Some points:
[-1.   -1.25  2.05 -0.92  1.08 -0.94  2.02  0.94  3.33  1.98 -0.65  0.8  -1.16 -0.69 -0.89  0.17 -0.43  0.81 -0.34  1.81  1.18 -0.54  1.86 -0.04]
[-0.99  0.58 -0.8  -0.48  2.29 -0.4  -0.09  0.2   1.11 -0.31 -0.29  0.09 -1.76  0.29  0.02 -0.3   0.68 -1.39  0.37  0.29 -0.82  0.14 -0.84 -0.49]
[ 0.36 -0.22 -0.23  0.49  0.69  0.3   0.06  1.18  1.09 -1.29  0.05 -0.17  0.68 -1.05 -0.07  0.27  0.74 -0.25  0.38 -0.96 -0.02 -0.17 -0.78 -0.32]
[-0.89 -2.16  0.94 -1.43 -0.84  1.67 -0.54  0.98  0.   -0.13 -1.15  1.49 -2.12  0.96 -0.25  1.71  0.64 -0.42  1.96 -0.29  1.94 -1.08 -1.1   2.93]
[-0.54  0.18  1.18  0.67 -1.67 -0.27 -0.52 -1.87 -0.19 -0.6  -0.85 -0.48 -0.32  0.45  0.08  1.25  0.79  0.08  0.12 -0.86 -0.14 -0.46 -1.13 -0.77]
[ 0.7  -1.   -1.67  0.3  -0.11  1.34  2.17 -1.29 -0.26 -0.95  0.3   1.59 -0.57  1.37  1.9   0.92  2.25  2.03 -1.16  1.26  0.27 -0.01  2.01 -1.09]
[ 0.81  0.23 -1.69  0.68 -0.93  1.31  0.38 -0.38  0.01 -0.2  -0.39 -0.03  0.01 -0.56 -0.43 -0.1  -0.01 -1.36  0.59 -0.13  1.34 -0.3   0.5  -0.99]
[ 2.53 -1.97  1.57  1.21 -0.64 -1.16  1.51  1.84 -0.6   0.2   0.41 -1.75  0.01 -0.08 -0.12  0.65  0.83 -0.06 -0.37 -2.22 -1.01  0.48  0.43  0.76]
[ 0.32 -0.74 -0.82  0.44  0.89  1.2  -0.07 -0.35 -0.25 -0.02 -1.18  0.98 -0.54 -0.79  0.11  0.92 -0.24  0.89 -0.59 -0.35  0.07  1.1  -0.67 -1.66]
[-0.96 -0.18 -1.04  0.49 -0.69  0.57 -0.04 -0.64  0.7   0.21 -0.76 -0.15  0.14  0.24  0.26 -1.67 -0.11 -0.08 -0.33 -1.45  0.03 -0.31  0.27  0.62]
[ 0.88  0.51 -0.6  -0.55 -1.26 -0.32 -1.72  0.67 -1.02  0.5   0.45 -0.1   0.38  0.68  0.81 -0.67  0.17  0.7  -0.64  0.2   0.16 -1.18  0.01 -0.21]
[-1.47  0.61  0.4  -1.05  0.54 -0.99  0.78  1.32 -0.06 -0.69  1.78 -1.17 -1.54 -0.46 -0.44 -0.18  0.57 -0.44 -0.06  1.6   0.41 -1.51  0.15 -0.18]
[-0.88 -0.19 -0.34 -0.4   1.09 -0.12  1.04 -1.05 -0.36  0.36  1.27 -0.96 -1.07 -1.11 -1.68  0.02 -0.59  0.55  0.58  0.88  0.33 -1.29  0.54  1.06]
[ 0.41 -0.23  2.07  0.03  0.61  0.55 -0.24  1.11 -0.88 -0.34 -0.06 -0.65  1.31 -0.38 -0.25 -0.88  0.8  -0.49  0.5  -0.6  -0.26  0.49  0.27  0.52]
[-0.83  0.16 -0.02  1.23 -1.45 -0.88  0.54 -0.54 -0.88  2.85  1.01 -0.77  0.63  3.28 -0.04 -2.5   0.93  2.05  1.85 -0.47  1.58  0.77 -0.43 -1.62]
[ 0.01  1.16  0.19 -1.6   0.64  0.95  0.02 -0.65  0.45 -0.11 -0.27 -0.17 -0.34 -0.08 -0.63  0.73 -0.17 -0.73  0.08 -0.15 -0.37 -0.6  -0.68  0.  ]
[-0.65  0.16  1.31 -1.72  2.11  0.33  2.65 -1.   -1.14 -0.71  0.18 -0.44 -0.65  0.63  0.07 -1.94 -0.02 -1.48 -0.28 -0.17  0.67 -2.46 -0.75 -0.18]
[ 0.56  0.32  0.28 -0.76  0.75 -0.13  0.55 -0.15  0.95  0.44 -0.61 -0.53 -1.39 -0.15 -0.26 -0.16 -0.41 -0.21 -0.74  0.15 -0.04 -1.54  0.16  0.18]
[-1.09  0.28  0.4  -0.14 -0.18  0.65  0.51  0.61 -1.87  0.86 -1.89  1.5   0.6  -1.63 -1.29  0.05 -0.91  0.95 -0.36 -0.12 -0.35  0.66 -0.29 -1.57]
[-1.06  0.05 -1.27 -1.18 -0.51 -0.2   0.21  0.77 -1.95  0.07 -0.27 -0.37  2.   -0.07  0.85  0.73 -1.52 -1.34  0.83  2.05  1.6   1.9   1.35  0.95]
[-0.59  0.2  -0.6   0.45  0.04  0.99 -1.26 -0.34  1.19 -0.23  0.05 -0.72  0.61 -0.42  0.17 -0.91 -0.38  0.42  0.25 -0.13 -0.53 -0.42 -0.33  0.  ]
[ 0.94 -1.31  3.2   0.83  2.11 -0.62 -1.49 -1.22  0.13  0.25  2.21  1.03  0.39  0.58  0.87 -0.17  0.15 -1.45  0.78 -0.45 -0.35  1.12  1.25  0.01]
[-0.72 -1.95 -0.23 -0.69  1.89  0.49  0.25 -0.54 -0.15  1.53  1.09 -1.03 -1.81  0.68 -1.28  0.28 -1.78 -0.38 -0.64  0.9   0.1  -1.03 -0.31  0.47]
[-0.73  0.09  0.    1.67 -0.3  -1.05 -0.06  0.39  0.5   0.88 -1.95 -0.37  2.32  0.67  3.39  0.32 -1.2   0.27  1.76  1.46 -0.85 -0.69 -1.41  1.98]
[ 0.25 -0.3   0.07  0.59  0.66  0.31 -0.75  1.92  1.02 -0.61  0.14  0.02 -0.08 -0.67  1.15 -0.26  0.85 -0.84  0.61 -0.51  0.01 -0.19 -0.06 -0.39]
[-0.06  1.2  -0.21  0.03 -0.26  0.49 -0.41  0.52  1.28 -0.39  0.39 -0.15 -0.24 -1.39 -0.69  0.43  0.34 -0.52  0.08  0.9   0.74 -1.34  0.16 -0.47]
[ 1.18 -0.31 -0.95  0.43 -0.45 -0.94  0.34 -1.08 -0.52 -1.05 -3.48 -0.74  0.96  0.8  -0.27 -1.3  -0.98 -2.17 -0.19  1.56  0.9   1.33  2.17  0.33]
[ 0.35 -2.09 -2.33 -0.7  -0.42 -0.06 -0.84 -0.42 -0.57 -1.78  0.42 -0.42  0.7   1.68 -1.58 -0.49  1.43  0.34 -0.81  1.97 -1.45  0.8   0.12 -0.54]
[ 0.35  0.09 -0.69  0.09  0.06 -0.64 -1.09 -0.01  0.25 -0.36  0.19 -0.03  0.25 -0.27  0.92 -0.48 -0.75  0.63  0.2  -0.3   0.04 -0.56 -0.21 -0.38]
[-2.83 -0.58  0.2  -0.51 -1.75 -1.84 -0.4  -0.54 -0.8   0.07 -0.44 -0.81 -0.64 -1.45  1.79  0.19 -0.8   0.12 -1.12 -1.13 -1.61  0.91 -0.57 -0.34]
[-0.97 -0.5  -0.37 -0.8  -1.2  -0.09  0.6   0.58  0.69  0.3   0.33  0.39  1.34  0.27  1.07 -1.83 -0.5   0.34 -1.83 -1.28  0.03 -0.06 -0.37  0.4 ]
[ 1.12 -0.52  0.93  0.25  0.75  1.12  0.14  0.38  0.86 -0.57  0.21 -1.53  1.4  -0.06  0.    0.98 -0.32  0.33  0.43 -0.54  0.01  0.59 -0.63 -0.4 ]
[ 0.49  0.38 -1.46 -0.53 -0.9  -0.6  -1.32  0.07  0.83  0.52  0.14  0.01 -0.59 -0.71  0.3  -1.35 -0.08  0.23  0.62 -1.18  0.08  0.3   0.81  1.19]
[ 0.07  0.12 -1.05  0.31 -0.33  0.49  0.08 -0.15  0.6  -0.97 -0.05 -0.26  1.03 -1.13 -0.28  0.65 -0.73 -0.41  0.26  0.55  1.34  0.09  0.18 -0.69]
[ 1.31  0.02 -0.76 -0.71 -1.04 -0.26 -0.34 -0.39  0.6   0.57  0.67  0.98  0.25  1.1   0.4   0.63  0.06 -0.22 -0.99 -0.84  1.27  0.01 -0.31 -0.84]
[ 0.71 -0.41 -0.78 -0.2  -0.47  0.79 -0.72 -0.47 -0.34  0.82 -0.95  0.36 -0.42 -1.58 -0.87  0.03 -0.6   0.37  0.11  0.76 -1.35  0.94 -1.82 -0.21]
[-0.58  0.98  0.76  1.46 -0.67  0.33 -1.4  -1.08 -0.08 -0.37 -0.83 -0.98 -1.06 -0.5   0.16  0.86 -0.12  0.24 -0.8  -0.1   0.   -0.33  0.37 -0.47]
[ 1.03  1.62 -0.25  0.39 -2.53  0.83  0.98  0.54  0.2  -3.7   1.25  3.35 -1.08  1.61 -1.52 -0.79 -4.39  0.15  2.36 -0.19 -2.41  1.02  0.85 -0.67]
[ 0.4  -0.56  0.35  2.23  1.57 -0.51  0.36  0.3  -1.83  1.76  1.52  0.61  1.99 -0.73 -0.44  1.52  1.1  -1.61  1.25 -1.93 -2.24 -0.77  2.57  0.89]
[ 1.6   0.32  2.05  0.42 -0.57  1.06  0.87  0.23 -0.12  1.97  2.17 -1.6   0.21  0.16  0.68  0.35  1.6  -2.08  0.18  1.1  -2.26  2.12  0.66  0.03]
[ 0.3  -0.07  0.13  0.24  0.14  1.   -0.36  0.72  0.5  -0.72  1.06 -0.74  1.   -1.35 -0.1   0.56 -0.02 -0.52 -0.24 -0.39  0.4  -0.03 -0.36 -0.62]
[ 1.17 -1.01  0.14  0.16 -0.68 -1.42 -0.33 -0.76 -2.17  0.43 -1.2   2.34 -0.5  -2.39 -0.34 -1.27  0.65  0.41 -0.02  1.94  0.25  0.67 -2.31 -1.34]
[-0.64  0.77  0.27 -0.55 -0.57 -0.66 -1.1  -0.85 -0.29 -0.32 -0.19 -0.84 -0.08 -0.2   0.55  1.71 -0.18  0.35 -0.82 -0.66  0.2   1.09 -0.12 -0.19]
[ 0.49  2.1   0.08  3.55  1.13  0.78  0.    1.07 -0.97 -0.8   0.95  1.73 -0.69  1.05 -0.62 -0.54  0.01  0.37 -3.24  0.49  1.44  2.12 -1.68  3.64]
[ 0.68  1.61 -0.02 -2.59  1.37 -2.    2.23 -1.44  0.91  0.39  0.45 -1.05 -1.02  0.03 -1.47  0.46  0.76  0.03  1.13  0.2   0.19  0.42 -0.77  1.29]
[-0.41  0.98 -0.4  -1.55  2.26  0.32 -0.37  2.34 -0.06  0.7  -1.05 -0.63 -0.95  0.87 -0.88  0.39  0.44  0.21  0.17 -0.42 -0.53 -0.79  0.65 -0.76]
[-0.97  0.89  0.92 -0.22 -0.37 -0.24 -1.43 -0.95 -0.23 -0.49 -0.2   0.22 -0.23 -0.43  0.18  0.49  0.04  0.26 -0.63 -1.14  0.46  0.83  0.02 -0.34]
[-0.76 -0.1   0.82  0.76 -0.71 -0.83 -0.89 -0.43 -0.35 -1.19 -0.8  -0.54  0.07 -0.07 -0.85  1.32 -0.07  0.91 -0.58 -0.52 -0.18 -0.53 -0.28 -0.44]
[ 1.05  0.92 -0.25 -0.59 -0.02  2.27  0.12 -0.49  0.57 -0.67 -0.02  0.72  0.3  -0.82  1.45 -0.05  1.89  3.4   0.74  0.51 -0.54 -0.37  1.28  0.83]
[ 0.73  0.28 -0.79  0.37 -0.19 -2.11 -0.21  0.37 -0.59  0.63  0.81  0.33 -0.01  1.86  1.82 -0.19 -1.65  1.   -0.22 -0.55  0.53 -0.52 -0.68  0.17]
[-1.19  0.88 -0.65  0.11 -0.94 -0.84 -0.44  0.03  0.76  1.31  0.01  1.65  2.31  1.95 -1.46 -0.54  1.22  0.01 -1.21 -0.53 -0.32 -0.81  0.24 -0.02]
These points spread out most along one direction. Take the direction at right angles to it along which they spread out most. Then take the direction at right angles to both along which they spread out most. Go by this last direction. Where along it does each point below lie, from 0 to 99? 50 is the average, and the first point above lies past it. One standard deviation of the points above along it is 16.
[ 1.12 -0.52  0.93  0.25  0.75  1.12  0.14  0.38  0.86 -0.57  0.21 -1.53  1.4  -0.06  0.    0.98 -0.32  0.33  0.43 -0.54  0.01  0.59 -0.63 -0.4 ] 40
[-1.06  0.05 -1.27 -1.18 -0.51 -0.2   0.21  0.77 -1.95  0.07 -0.27 -0.37  2.   -0.07  0.85  0.73 -1.52 -1.34  0.83  2.05  1.6   1.9   1.35  0.95] 53
[ 0.35  0.09 -0.69  0.09  0.06 -0.64 -1.09 -0.01  0.25 -0.36  0.19 -0.03  0.25 -0.27  0.92 -0.48 -0.75  0.63  0.2  -0.3   0.04 -0.56 -0.21 -0.38] 56
[ 1.05  0.92 -0.25 -0.59 -0.02  2.27  0.12 -0.49  0.57 -0.67 -0.02  0.72  0.3  -0.82  1.45 -0.05  1.89  3.4   0.74  0.51 -0.54 -0.37  1.28  0.83] 38
[-0.65  0.16  1.31 -1.72  2.11  0.33  2.65 -1.   -1.14 -0.71  0.18 -0.44 -0.65  0.63  0.07 -1.94 -0.02 -1.48 -0.28 -0.17  0.67 -2.46 -0.75 -0.18] 54
[-0.99  0.58 -0.8  -0.48  2.29 -0.4  -0.09  0.2   1.11 -0.31 -0.29  0.09 -1.76  0.29  0.02 -0.3   0.68 -1.39  0.37  0.29 -0.82  0.14 -0.84 -0.49] 46
[-0.88 -0.19 -0.34 -0.4   1.09 -0.12  1.04 -1.05 -0.36  0.36  1.27 -0.96 -1.07 -1.11 -1.68  0.02 -0.59  0.55  0.58  0.88  0.33 -1.29  0.54  1.06] 47
[ 0.25 -0.3   0.07  0.59  0.66  0.31 -0.75  1.92  1.02 -0.61  0.14  0.02 -0.08 -0.67  1.15 -0.26  0.85 -0.84  0.61 -0.51  0.01 -0.19 -0.06 -0.39] 44
[ 1.6   0.32  2.05  0.42 -0.57  1.06  0.87  0.23 -0.12  1.97  2.17 -1.6   0.21  0.16  0.68  0.35  1.6  -2.08  0.18  1.1  -2.26  2.12  0.66  0.03] 36
[ 0.88  0.51 -0.6  -0.55 -1.26 -0.32 -1.72  0.67 -1.02  0.5   0.45 -0.1   0.38  0.68  0.81 -0.67  0.17  0.7  -0.64  0.2   0.16 -1.18  0.01 -0.21] 64
[ 0.49  0.38 -1.46 -0.53 -0.9  -0.6  -1.32  0.07  0.83  0.52  0.14  0.01 -0.59 -0.71  0.3  -1.35 -0.08  0.23  0.62 -1.18  0.08  0.3   0.81  1.19] 55
[ 0.56  0.32  0.28 -0.76  0.75 -0.13  0.55 -0.15  0.95  0.44 -0.61 -0.53 -1.39 -0.15 -0.26 -0.16 -0.41 -0.21 -0.74  0.15 -0.04 -1.54  0.16  0.18] 52
[ 0.01  1.16  0.19 -1.6   0.64  0.95  0.02 -0.65  0.45 -0.11 -0.27 -0.17 -0.34 -0.08 -0.63  0.73 -0.17 -0.73  0.08 -0.15 -0.37 -0.6  -0.68  0.  ] 42
[ 1.18 -0.31 -0.95  0.43 -0.45 -0.94  0.34 -1.08 -0.52 -1.05 -3.48 -0.74  0.96  0.8  -0.27 -1.3  -0.98 -2.17 -0.19  1.56  0.9   1.33  2.17  0.33] 47
